In the rows, zero is written as 128.
These are runs of 7 systems, one row a step. Runs of the same system follow the same rule from any start.
path 1, J_597:
[[189 130 119 146 132 122 148  44 135 152 188 107 142 110 114 132  93 175
  134 117 140 137]
 [ 83 156 167 127 152 160 123 138 170 144 113 124  73 120 143  69 118 124
   90  97 170 128]
 [111 124 115 141 155 137 162 163  80  87  74 173 115 146 123 136 124  81
  160 176 119 146]
 [185 102  96  99 132  78 154 100 129 155 176 153 161 109 105 141 142 163
  175 110 119 169]
 [124 148 166 106 171 122 102 120 195 171 129  87  92 112 183 127 113 145
   96 113 127 116]
 [ 92 136 131 197 140 159 159 117  96  98  95 119 103 157 131 142  70  75
  112 148 121 150]
 [147 113  98 111 107 147 158 104 124 135 143 196 173 118  97  86 133 146
  177 127 163 171]
 [145 138 156  51 170 106 133 145 166 156 113 136  76 111 137 117 154 174
  116 144 108 112]
 [148 160 137 190 180 113 134 138  95 116 132  92  90 151 142 176 100  82
  131 105  92 146]
 [125  87 117 155 117 131 125  73 145 138 152 143 169  99 137 100  96  96
  171 121 184 165]
 [ 83 127 119  87 139 121 173 138 180 147  89 170 115 126 137 101 123 185
   90 163 137 117]]
path 2, J_46:
[[158 144 150  97  91 112  86 102  95 139 140 159  92 138 114 135  67  86
  127 144 105  67]
 [147 142 129 212 154 134 149  99 148  77 101 155 138 144 114 122 136 146
  172 106 128  79]
 [110 109 109 148 152 153 125 158 146 107 127  94 129 115 101 113 209 134
  107 139 179 191]
 [ 96 123 116  69 105  80 111 195  83 163 146 125 113 125 141 147 114  76
  102 139 123 139]
 [142 126 134 130 111 106 145 109 121 138 130 134 177 130 183 157  82 146
  178 107  73  71]
 [140 116 144 169 108 188 118  68 183 115 133  90 149 127 107 112 152 185
  109 118 131 140]
 [119 163 122 115 109 164  97 147 100 128 137 142  78 139  76 100 127  98
   65 161 179 137]
 [135 131 120 115 141  86 153 167  65 102 111 185 118 130 123 134 125  94
  189 136 114  82]
 [135  88 135 155 154 106 125 133 184 109 109 100 166 123 151 159 189 154
  172  99  88 138]
 [109 124 119 139 116 139  93 121 149 158 164  49 128 124 138 151 123 120
   54 138 156 170]
 [113 159 118 113  78 136 148 128  59 151 162 160 137 131 129 102  54 102
  124 113 146  97]]
path 3, J_597:
[[ 88 127 134 124 165 139 193 121  89 132 113  86 113 107 179 125  80 138
  112 171 140 118]
 [110 117 120 139 114 147 165 141 133 136 127 156 138 153 102 122 130 121
  142  75  93 232]
 [186 137 135  77 153 158  84  96 163 149 109 165 130 117 151 131 124 133
  154 191 128 136]
 [142 147 146 147 155  82 168  92 118 130 145 125  48 137  87 132  78 141
   96 111 112 101]
 [124 154 133 177 179 159 146 142 125 119 130 132 145 113 167  92 139 104
  180  79 176 149]
 [ 92  57 120  88 140  93 153 124 149 130  99 141 111 105 116 128 136 112
  131 195 143 177]
 [152 181  85 121 147 102 158 147 133 170 139 165 147 160 152 166  96 164
  115 114  89 150]
 [151 121 185 114 142 180 127  72 116 141 142  69 106 102 160 110  92 126
  156 117 112 154]
 [107 126 134 173 138 132 123 109 191 111  88 186  86 156  84 109 115 102
  112 125 140 154]
 [164 161  93 115 175 132 168 128  80 125 132 166 135 110 137 116 122 148
  154 184 174 108]
 [116  99 156  91 148  70 169 146 124 152 159 108  85 104 119 119 136 131
  144  66 103 173]]
path 4, J_84 (11 x 22):
[[158 141  70 143 113 168 129 101 110 122 131 166 169 142 101 138 121 141
  112 206 166 151]
 [141 105 145  52  89  80 123 155  91 143 171 135 122 102 102 112 157 138
  156  90 109  99]
 [106 154 156 175 168 150 101 170 143 107  88  84 124 140 190 151 142 102
  128 110 104  96]
 [164 123  96 177 110 153 132  61 116 113 146 125 135 151  75 158  98 129
  103 173 130 169]
 [116 108 116  82  74  83 105 152 144 145 160 167 152 110  98  95 163 145
  134  96 160  84]
 [ 92 136 159 127 159 165 140 176  90  96  83  81 118 118 184 128 146 118
  139 152 113  89]
 [185 158 101 172 131 147 123 114 105 122 148 140 125 171  84 171 120 112
  123 119  93 198]
 [138  83 124 101  87  71  66 105 176 148 156 139 156 104 122 131 137 123
  131 132 154  79]
 [ 68 142 147 144 129 150 176 160  92  97 103  84 110 127 143 109 131 159
   94 130 130  65]
 [168 156 103 157 128 189 119 139  86 116 139 150 160 149 109 132 146  98
  164 119 132 204]
 [144  69 138  76  99  66  74 122 165 139 128 136 119 118 107 160 148 113
  132 157  92 115]]
path 5, J_112:
[[130 118 181 180 184 139 134 107 149  88 109 110  72 114 114  99 145 101
  166  92 142 135]
 [105  90  87 159 144 107 118 122 158 126 121 138 130 128 109 145 132  83
   98 182 183 191]
 [108 129  88  74 140  73 180 153 103 176 149 140 149 109 169 137  96 151
  119 148 137 127]
 [105 130 184  93 145 159 155 138 146 147 108 100 114 118 179 106 123 159
  155  78  74 141]
 [149 130 157 146 126 183  85  70 190 129 108 124  99 150 106 133 107 125
   93 153 114 171]
 [167 160  97 130 145 101 137  88 127 143 150 187 108 124  97 113  88 139
  112 164 186  93]
 [ 98 110 150 114 174  98 186 155  99 104 113 140  97  91 138  85 146 123
  178 113 156 103]
 [100  78 140 131 159 120 124 151 152 122  98  90 110 129 140 158 154  87
  132 142 101 220]
 [142 143  95 113 129 107 105 107 165 192 155 121 152 131 171 166  76 133
   85 152 132 158]
 [107 160 153 113 126 142 178 103 142 151 130 142 119 116 155  79  81 190
  119  96 132  67]
 [125 120 166 136 147 191 154 108 137  89  83 150  82 137  86  89 151 138
  147 137 115 166]]
path 6, J_271 (11 x 22):
[[132 119 147  67  86 104 125 151  47 145 158 113 117 118 129 141 102  98
  144 119  84 105]
 [144 130 120 189  82 152  92 112 132 100 119 157 178 161 118 146 122 100
  166  98  99 109]
 [144 106 137 135 110 155 119  85 117  87 122 134  97 117  58  99 147 141
  111 190 170  95]
 [123 161 112 109 124  87 133 208  88 128 151 166  99 136  86 112 168 115
  121  88 142 114]
 [114  91 131 122 130 130  93 171  97 101 102 111 170 111 173 149 166  74
  188 151 123 113]
 [141  81 124 146  75 110 118  99 126 105 147  80 140 139  74 172 149 153
  100 136  81 121]
 [156 179 104 128  78 165  86 127  88 143 178 147 153 135 106 107 114 120
  104 126 182  95]
 [ 80 101 158 106  90 131 153 148  89 100  99 174 111 122 109  82 115  96
  165 116 119  92]
 [156 133 103 153 137 130 109 163 135  84  86 169 140 165  93 166 185 125
  143 157  91 130]
 [183 105 138 102 134 103  79 115  96 121 176  81 103  90  96 135 169 108
  140 153 161 114]
 [ 77 128 122 166  79  96 116 171 108 123 156 107 145 134 125 125 131 103
  109  61 140  80]]
path 7, J_46, 11 rows:
[[121 135  92 124  70 108  75 173 102 149 155 149 190 138 149 151 118  76
  134 112 136 110]
 [101  99 130 145  85 120 149 109 121 103 127  98 171 113 139 126 129 177
  130 132 123  35]
 [141 162 133 140  89 206 106 145 113 109 132  99 140 157  95 128 172 166
   94 109 101 137]
 [150 114 126 115  88 142  61 130  83 105 135 132 123 123  93 136 138  70
  129 187 154 100]
 [114 122 114 184 108  74 133 162 112  86 122 145 137 151  97 151 147 116
  140  91 104  64]
 [126 128 106 162 137 160 112 162 123 106 132  72 191 116 163 143 198 148
  140 126 147 125]
 [ 88  86 130 100  51 131 107 142  94 134 157  76 137 124 104 140 132 106
   85 131 117 146]
 [139 169 109 128  70 137  93 144 104 135 130 166 171 156 144 145  98 125
  125 127 107  49]
 [150 105 140 166 112 157 136  93 114  70 126  98 147 116  92 118 173 175
  154 137 128  70]
 [119 142 126 149 102 161  72 181 124 103 126 111 113 153  80 130 193 100
   91 114 133 153]
 [119 113  96 130 111  90 103 166  65 112 134 122 151 122 139 163 124  70
  136 175 147  86]]
path 8, J_821 (11 x 22):
[[108 113  83 123 111 111 133 163 108 131 118 131 214 124 190 164 130 133
  152 159 123  99]
 [139  97 152 128  91 149 135 110 139 113 155  76 138 121  84 118 183 187
  128  82  96 144]
 [155 193 140 137 125 212  70 121 147 133 110 164 121 155 135 108 113 109
  111 140 144 123]
 [129  95 135 123 102  92 126 100  69 105 137 124 105 111 107 137  85  89
  138 174 131  64]
 [141 131 101 153 162  88 151 182 128  93 116 167 134 134  98 130 204 142
  166 100 132 121]
 [114 102 145 108 140 150  65 144 168 142 126  63 128 104 163 138 170 105
  103 154 152 165]
 [105 151  98 114  48 133 121 154  87 156 166 148 148 159  97 134  95 116
   81 102 117 137]
 [147 125 119 158 119 157 136 101 121 101 114 137 204 123 166 130 130 158
  190 134 123  73]
 [140 103 179 122 124 152 115 101 150  93 116 106  64 122  58 100 175 151
  114 133 117 121]
 [159 187 105 117 155 142  85 168  97 138 123 173 105 146 131 137 118  67
  119 168 161 135]
 [106  69 122 124 105  49 121 143  98 125 157  97 151  97 139 150 130  92
  156 111 129  90]]
path 9, J_84:
[[147  69 122 129 104 133 120  91 187 112 105 165 177 130 106 137 163 152
  172 141 100 158]
 [138 160 140  69 140 133 115 143 148 149 132 112  87 113 123 115 156 186
   69 160 141  82]
 [128 173 152 146 132 159 119 137  59 135 153 116 101 129 149 110  74  66
  140  90 142 123]
 [118  69 124 180 125  92 134 111 165  91  95 164 136 143  95 144 139  92
  170 120 103 154]
 [134 128  86 110 154 103 140 136 162 138 131 125 145 111 128 137 172 195
   89 181 167 107]
 [120 154 141  90 108 154 142 148  54 163 179  80 127 113 155 114 101 121
  122  93 130 145]
 [112 113 154 159 103 144 102 131 164 117  88 158 142 162 140 140 116  83
  165  87  67 153]
 [164 125 115 135 150 131 123  76 180 109 103 151 120 128 101 135 142 181
  106 202 143  86]
 [132 158 133  99 130 121 140 147  71 147 190 106  93  99 104  87 134 133
  109  99 184 112]
 [ 76 101 142 153 129 125 119 176 114 116  99 126 139 135 166 138 123  43
  167 100 111 163]
 [153 112  90 148 140 113 153  99 166 118  96 153 153 154 117 182 129 174
  119 184  87 144]]
path 10, J_112:
[[113 118 125 208 152 127 145  83 201 108  88 140 116 156 111 142 102 134
  104 132 120 151]
 [145 140  83 108 151 146 162 110 119 144 150 149 149 104 120 103 135 169
  116 181 202 156]
 [ 98 117 162  52 127  94 157 168  99 153 136 146  73 108 121  93 122 114
  138  97 117 137]
 [133 122 165 135 169 144 101 126 161 123  71 124 108 141 178 162 109  83
  154 152  77 147]
 [161 116 113 166 151 102 132  49 178 149 168  95 134 112 123 146 101 162
  104 138 156 142]
 [ 80 164 117 120 141 135 176 158 138 143 126 166 111 120 125  67 124 159
   95 110 191 113]
 [107  94 159  83 130 162 165 130  82 113  90 136  97 120 126 112 110 101
  159 168  96 173]
 [185 115 128 110 162  81  93 107 185 158 131 149 115 131 130 168 131 117
  155 127  88 172]
 [119 152 140 144 169 119 110 110 167 148 139  87 107 100 172 114 110 146
   88 139 190  68]
 [ 70 128 129 168 133 145 213 119 106 113 116 133 100 140 106  97  87 132
  107 107 136 160]
 [142 102 111  79 134 152 134 129 144 143 103 188 160 124 134 119 143 123
  175 166 127 205]]
path 11, J_821, 11 rows:
[[ 66 117 128 120 120  73 172 128 161 166 125 139 118 128 158 125  62 136
   93 102 119 117]
 [119 132 106 148 169 143 218 111 129 134 116 117 149 133 154 139 109 188
  132 132 105 171]
 [151 120 169  99 152 150 150  70 162 163 146 125  97 108 134  93  96 150
  149 100 125 185]
 [120 166 145 112 151 103 146 116 150 163 106 173  79 148 151 129  50 123
  105 128 104 106]
 [132 114 113 164 188  77 201 101 111 126 133 101 114 115 146 158  90 139
  140 136 121 140]
 [108 113 137 134 173 106 173 121 184 152 135 140 107 110 130  95 135 145
  138  75 151 197]
 [ 90 138 134  84 140 136 146 126 164 183 107 134 119 131 186 130  66 136
   90 150 114 159]
 [143 135 119 125 133 103 201  91  95 155 161 121 130 132 132 147  68 168
  135 104  85 146]
 [146 140 158 162 184 132 162  80 187 133 118 143 110 122 149 100 109 158
  165  82 126 133]
 [ 98 121 153 119 169 118 156 103 161 144 100 125  53 125 130 120  75 122
   81 164 134 151]
 [131 145  90 114 168  78 197 139  91 165 150 158 122 126 145 138  82 126
  141 126 133 170]]
path 12, J_416, 11 rows:
[[177 146  98 181 145 139 111 112 130 116 128 105 142 166 118 201 130 131
  110 155  84 166]
 [135  97 121 106  90 125  87 102 155 163 188  99 157  91 113 101 149 137
  113 112 190 149]
 [ 54 145 149 124  95 129 160 171 108 121 105 143 114 136 141  91 104 134
  108  94 119  58]
 [177 153 112 143 142 185 143 120  85  96  99 155 146 155 119 153 131 135
  163 180  93 145]
 [164  76 150  90 111  99  65  95 184 145 150 126 114 107  92 131 162 119
  139 131 129 156]
 [ 89 158 136 163 132  89 114 154 135 130 134  98  99 129 147 127 110 117
   76 102 152  41]
 [125 131  96 175 118 176 176 131  49  92 133 106 166 138 114 137 131 126
  143 140 132 161]
 [130  90 122  67  83 132  92 144 177 148 117 180 171 125 119 117 171 137
  154 129 112 165]
 [135 159 157  89 133 108 111 122 139 149 124 113  80 127 150 136  96 156
   86 146 101  40]
 [163 154 134 204 131 167 130  91  79  98 157 100 112 145  94 132 106  97
  140 101 132 145]
 [ 89  68 110 141 104 133 100 133 180 106 104 150 174 112 119 106 180 111
  145 146 177 143]]
path 13, J_416:
[[160  76 125 125 128  80 119  89 161 121 158 151 118 101  61 109 168 130
  157 118 165 150]
 [ 83 145 141 133 158  85 119 207 136 120 113 104 102 119 157 126 167 115
  109 100 141  70]
 [129 135 101 143 128 156 153 147  57 126 132  90 154 147 148 179 107 108
  119 158  97 184]
 [146  99 110  94  78 127 105  93 179 173 156 166 192 120 134 119 120 146
  157 104 123 165]
 [106 152 174 111 136 139 143 113 165 132 110 120  86 117 145  89 116 183
  100 116 129  42]
 [152 168 133 175 161 177 143 126  74  91 116 138  76 154  83 123 117  93
  126 142 134 160]
 [132  60 105 122 128  84  90 125 155 119 122 159 157 105 120 137 159  78
  174 160 163 155]
 [101 122 120 118 136  52 152 166 148 142 135  96 121 125 141 160 146 173
   90 109  99  81]
 [154 190 121 142 136 193 130 147  67 145 166  88 149 140 155 136 122 131
  126  99 126 166]
 [ 94  74 149 100  75 167 113  90 160 144 111 154 159 115 140  96 100 104
  152 137 129 164]
 [129 150 124 128 138  97 154 109 173 127  97 185  98 145 107 120 107 177
  101 149 119  58]]
path 14, J_271:
[[118 177 160 111 139 200 163 143 100 136 135 102  86 130 121  84 131 165
  100  98 127 155]
 [ 97 112 124 108 133 118 107 157 158 158 101 177 123 141 147 133 105  59
  137 132 124 205]
 [153 100 119 131 162  63 137  85 170 127 113 135 135 118 151 167 111 157
  145 170 109  78]
 [161 176 147 161 162 162 150 112 119 129 168  69 112 120 127 113 146 183
  120  75 137 121]
 [ 64 116 136 126 116 167 120 145 145 149 121 123 122 123 143  91 113  81
  102 115 168 197]
 [104 105  94  97 126  72 162 128 156 150  95 181 142 139 147 162  90 141
  118 180  99 126]
 [208 169 144 118 169 144 135  98 125 139 152 116 133 120 151 140 134 187
  171 109  97 107]
 [106 129 184 162 137 169  96 112 163 128 130  85  81 123 124  93 123  93
  111  76 147 159]
 [ 73 118  82 153 140  92 159 140 150 135 103 158 129 142 130 142  93 107
   77 174 165 150]
 [162 129 107  78 160 103 185 130 115 149 144 143 164 104 157 128 142 196
  176 133 116 124]
 [134 141 187 115 127 178  83 131 172 143 122  82 114 130 159 120 149 139
  130  75  85 139]]

Name the system that made each run.
path 15 (2 x 22):
[[202 168  96  95 165 124 144 133 127 146 144 171 134 133 107 136 164 182
  149 138 121 155]
 [120 128 185  93 136 129  85 137 117 139 151  90  79  87 145  84 132  87
  134 104 166  95]]
 | J_112
path 16, 2 rows:
[[178 131 134 120 130 108 104 137 121 139 172 129 167 107 142 123 166 133
  203  56 120 119]
 [ 64  88 168 152 111 154  98 118 177 114  92  70 119 118 155 124 126 113
   90 143 133 108]]
 | J_46
path 17 (2 x 22):
[[109 109 152 189 102 173 130 102 103  85 121  75 162 122 145 124 122 123
  154 111 120  82]
 [137 125 109 148  96 171 109 137 141  92 112 150 132 156  51 124 189 145
  101 146 127 163]]
 | J_84
path 18 (2 x 22):
[[142 140 123  84 122 130 154 173 109 153 151 123 171 125 151 128 170 172
  166  71  83 155]
 [148 131 177 119 130 177  62 102 174 144 111  80 119 135 170 152 117 117
  120 131  82 139]]
 | J_84
path 19 (2 x 22):
[[ 93 121 174 149 142 133 152 120 120  98 117  52  81 113 139 119 128 155
   97 127 120  58]
 [121 156  81 161 125 160 154 157  94 138 149 129 153 158 112 144 128 113
  107 110 135 227]]
 | J_271
path 20, 2 rows:
[[137 151 131 121 154  60 115 185 117 143 173 102  94 116 119 137 166 123
  115  68 138 102]
 [ 88  95 135 157 134 114  98 151 126 123 116  82 167 113 197 154 119  66
  155 125 131 116]]
 | J_597
path 21, 2 rows:
[[149  93 137  55 120 125 160  77 102 148 150 130 124  84 127 102 104 160
  152 177 144 124]
 [118 166 149 140 160 110 145 162 178 142 115 144  83 158 120 126 138 152
  109  57  87 141]]
 | J_597
path 22:
[[142  90 141 133 143 116 116 100 127 144 153 114 165  93 176 124 113  86
  206  97 142 162]
 [ 84 115 136 121  95  96 132 134 202 136 102 159 106 152  99 123 128 165
   73 111  98 106]]
 | J_821
path 23:
[[124 126 136 128  75 119 150 138 129 121 153 142 145 140  82 107 157 178
  136  46  88 103]
 [151 159 145 160 156 212  86 106 163 108  81 119 136 142 161 135 134 131
  127 175 129 116]]
 | J_821
path 24 (2 x 22):
[[116 134 140  98 108 211  96 136 146 150 136  91 162 112 158  98 161 155
  111 129 151 167]
 [ 91 132 146  83  79 136 133 117 121 150 107 179  92 144 111 104  57 111
   94 151 115 109]]
 | J_416
path 25:
[[184 133 156 126 165 157 110  82 164 121  85 157 103 144 130 147 113 128
  161 166  81 145]
 [173 131 130 146 177  93 113  77 163 137 167 113  90  96 103 114 132 140
  120 134 193 113]]
 | J_112
path 26, 2 rows:
[[155 133 118  72 180 125 116 148 161 165 129 109 144 101 178 144 168 160
  133 163 139 160]
 [115 121 169 113 130 104 120 115 143 171 156  60 104 117 171 149  86 125
  108  78  82 131]]
 | J_271
